Look-ups in named tables: a row name and a column name give one cell, copied from the table.

Table zazatip
cols = lom, zurom, pesavu, puvuva, bibela, manilid, bez, kib
mifo: [6052, 6975, -4626, -4976, -4540, 7369, 5329, 6147]
bon: [-4153, 7689, 1253, 6985, 9780, -2907, -2794, 2575]
gizinid: [-821, -1723, 2337, 4581, 3354, -2073, -3074, -3459]
tur: [-541, -5407, 2044, 5676, -4102, 7119, 3947, -767]

zurom of gizinid = -1723
manilid of bon = -2907
pesavu of gizinid = 2337
kib of tur = -767
manilid of tur = 7119
bez of gizinid = -3074
manilid of gizinid = -2073
puvuva of tur = 5676
lom of bon = -4153
zurom of bon = 7689
bez of tur = 3947
zurom of tur = -5407
puvuva of gizinid = 4581
puvuva of mifo = -4976
bibela of gizinid = 3354
zurom of mifo = 6975
bez of bon = -2794
lom of gizinid = -821
bez of mifo = 5329

zetap:
         kugorab  vapi  tuki  sopoti  dimera  tef
tav          183    79   159      76      85  121
sunemi        69    43   200      87      16    6
kiv          181    31   229      53      23   64
noso          76    79   148     102      64   53
kefibip      132    69   168      83      62   77
vakav        162   172    18     126     203  219
dubagaf      210   152    53     104     185  224
gaz          197    91   143      78     103  143
ner          160    71   167      77      71   97
did          104    71   162      92      60   62
bupipa       124    33   221      68      13   29

kiv, tef -> 64
bupipa, dimera -> 13
kiv, vapi -> 31
kefibip, dimera -> 62
sunemi, dimera -> 16
bupipa, kugorab -> 124
dubagaf, sopoti -> 104
kefibip, tuki -> 168
noso, kugorab -> 76
bupipa, tuki -> 221
tav, vapi -> 79
tav, tef -> 121
sunemi, tef -> 6
gaz, vapi -> 91
ner, sopoti -> 77
bupipa, sopoti -> 68
kiv, tuki -> 229
noso, tuki -> 148
vakav, tef -> 219
tav, kugorab -> 183
Row with the largest vapi: vakav

momoga:
|  | vavif | fezana | sizi | papu | delasef |
|---|---|---|---|---|---|
| pum | -54 | 20 | 527 | 54 | 134 |
| luparo | 19 | 255 | 218 | 25 | 142 |
| luvisa | -113 | 40 | 282 | -41 | 172 |
| robud | 57 | 79 | 92 | 227 | 33 |
| nerabir | -59 | 183 | -9 | -138 | 133 |
| vela | 441 | 148 | -519 | -231 | -359 |
| famon | -5 | 165 | 212 | -92 | 93 |
| nogemi | 248 | -20 | -129 | 159 | -190 |
| ged | 341 | 73 | -277 | -75 | -266 |

What is the vavif of luparo in momoga?
19
What is the papu of robud in momoga?
227
What is the fezana of nerabir in momoga?
183
What is the delasef of pum in momoga?
134
What is the papu of nogemi in momoga?
159
What is the fezana of luparo in momoga?
255
Which row has the largest fezana? luparo

kodemo:
|  | rezoved | les | nog | zaf | fikagu | kazus | vesazon |
|---|---|---|---|---|---|---|---|
| lan | 154 | 147 | 139 | 202 | 90 | 142 | 162 |
| fetoza | 163 | 115 | 187 | 103 | 220 | 204 | 107 |
| pokisi | 114 | 158 | 188 | 106 | 226 | 194 | 123 |
| tur | 133 | 159 | 119 | 132 | 120 | 77 | 194 |
| zom | 156 | 152 | 142 | 152 | 140 | 156 | 127 |
| taz | 209 | 86 | 111 | 195 | 66 | 101 | 186 |
| kikibig | 167 | 96 | 146 | 85 | 196 | 121 | 168 |
| bibize | 169 | 137 | 131 | 219 | 61 | 130 | 171 |
| par | 162 | 137 | 146 | 183 | 103 | 142 | 156 |

nog of lan = 139
nog of par = 146
vesazon of zom = 127
kazus of par = 142
fikagu of lan = 90
les of fetoza = 115
kazus of kikibig = 121
nog of taz = 111
vesazon of lan = 162

buku.csv
,dape,ped,lurek,beg,tesalan,pifut,tuzadas,pinat,vegubuv,sokised
samopir,5.6,4.3,5.1,5.3,5.2,5.3,4.9,5.4,4.9,5.4
sel,2.8,5.5,5.4,6.0,5.6,5.1,4.2,6.2,5.6,4.2
par,6.4,3.8,5.4,4.7,7.0,4.8,5.9,4.1,5.3,5.6
lun,7.2,2.6,4.7,3.1,7.8,5.0,6.4,4.5,4.2,5.7
mipa,7.5,9.7,4.2,6.7,1.1,5.2,6.6,4.5,5.7,5.5
gakozek,5.4,4.7,6.3,5.4,6.1,4.6,5.3,5.4,5.9,5.3
rizo,1.9,5.2,5.8,6.0,6.2,5.2,3.7,5.9,5.8,4.3
peli,3.1,4.3,6.0,4.9,5.2,5.8,3.8,5.3,5.8,3.8
bafezeg,7.5,2.4,5.8,3.4,8.0,4.3,6.5,4.9,4.8,6.7
sug,5.1,5.9,5.3,5.5,4.8,5.0,6.2,5.0,5.3,5.2
dezof,3.1,5.2,4.8,6.1,5.2,4.9,4.5,5.6,5.2,5.4
dubava,6.1,3.8,4.9,4.0,6.4,4.9,5.9,4.9,5.0,5.5
fab,5.4,6.0,5.7,5.4,4.5,4.4,6.1,5.5,5.1,5.5

What is the sokised of par in buku?
5.6
What is the pinat of rizo in buku?
5.9
What is the ped of dezof in buku?
5.2
What is the tesalan of dubava in buku?
6.4
What is the beg of sel in buku?
6.0
What is the tesalan of lun in buku?
7.8
What is the tesalan of samopir in buku?
5.2
What is the dape of sel in buku?
2.8
What is the tuzadas of dezof in buku?
4.5
What is the sokised of peli in buku?
3.8
What is the dape of lun in buku?
7.2

kose:
	gobo	rut
vol	8089	2542
napelig	5632	8501
pif	6202	7651
giz	3312	5571
kuf	8918	3107
gek	9092	8791
nefa	6804	1419
tum	8758	9260
sud	6242	7590

gobo of gek: 9092
rut of tum: 9260
gobo of pif: 6202
rut of napelig: 8501
rut of vol: 2542
gobo of nefa: 6804
rut of nefa: 1419
gobo of giz: 3312

gimez =
,rotuke,ribuge,guvoso,lib,zik,nulodiv,lavedeb,tilare
bofo,5105,3439,7956,6930,5408,5158,4351,3560
dumedu,6746,7377,2221,3474,3576,3149,2996,6614
lek,3876,4395,6644,2085,4395,6689,5616,4733

bofo, lavedeb: 4351
bofo, ribuge: 3439
lek, rotuke: 3876
lek, tilare: 4733
dumedu, lib: 3474
dumedu, ribuge: 7377
bofo, tilare: 3560
lek, lavedeb: 5616
dumedu, tilare: 6614
lek, guvoso: 6644
dumedu, nulodiv: 3149
dumedu, rotuke: 6746
dumedu, guvoso: 2221
dumedu, zik: 3576
bofo, zik: 5408
bofo, rotuke: 5105
lek, zik: 4395
dumedu, lavedeb: 2996
lek, ribuge: 4395
lek, nulodiv: 6689

ridagap:
	rig	gaf	kof	lamotim	tib	vegi	tur	feb
dov	484	494	282	533	563	662	550	428
bovitum	620	591	665	505	489	467	478	609
teg	421	443	220	499	598	670	520	401
difusis	559	548	277	542	521	663	551	427
tusev	701	656	333	528	442	623	540	455
mebe	706	654	255	491	433	630	497	420
mub	609	589	720	515	499	454	503	632
lomunop	479	491	644	500	570	486	494	596
geki	400	425	694	514	610	473	475	621
tovikul	393	423	883	541	606	414	524	705
taz	672	630	673	519	454	470	497	613

mebe, vegi => 630
tusev, kof => 333
geki, kof => 694
mub, vegi => 454
teg, gaf => 443
difusis, lamotim => 542
geki, tur => 475
lomunop, gaf => 491
tusev, tur => 540
taz, lamotim => 519
tusev, tib => 442
Which row has the largest tur? difusis

marol:
         sas  pesut  fofudam  lusegi  guk  nipedi
fol      0.7    0.8      0.9     0.6  0.9     0.2
lef      0.7    0.8      0.8     0.6  0.9     0.2
zipokel  0.6    0.7      0.8     0.6  0.8     0.3
fanori   0.7    0.7      0.8     0.6  0.9     0.2
vul      0.7    0.7      0.8     0.6  0.8     0.2
banuki   0.6    0.7      0.7     0.6  0.8     0.3
zosesuf  0.7    0.7      0.7     0.5  0.8     0.3
moze     0.6    0.6      0.7     0.6  0.7     0.4
detu     0.6    0.4      0.4     0.6  0.4     0.9
panul    0.5    0.4      0.4     0.6  0.4     0.8
suvolet  0.6    0.6      0.5     0.6  0.6     0.6
fos      0.6    0.7      0.8     0.6  0.8     0.3
duto     0.5    0.4      0.3     0.6  0.2     1.0

vul, lusegi: 0.6
detu, fofudam: 0.4
detu, pesut: 0.4
duto, guk: 0.2
fanori, lusegi: 0.6
fol, guk: 0.9
panul, lusegi: 0.6
detu, sas: 0.6
lef, fofudam: 0.8
fanori, sas: 0.7
duto, fofudam: 0.3
moze, sas: 0.6
Row with the largest nipedi: duto

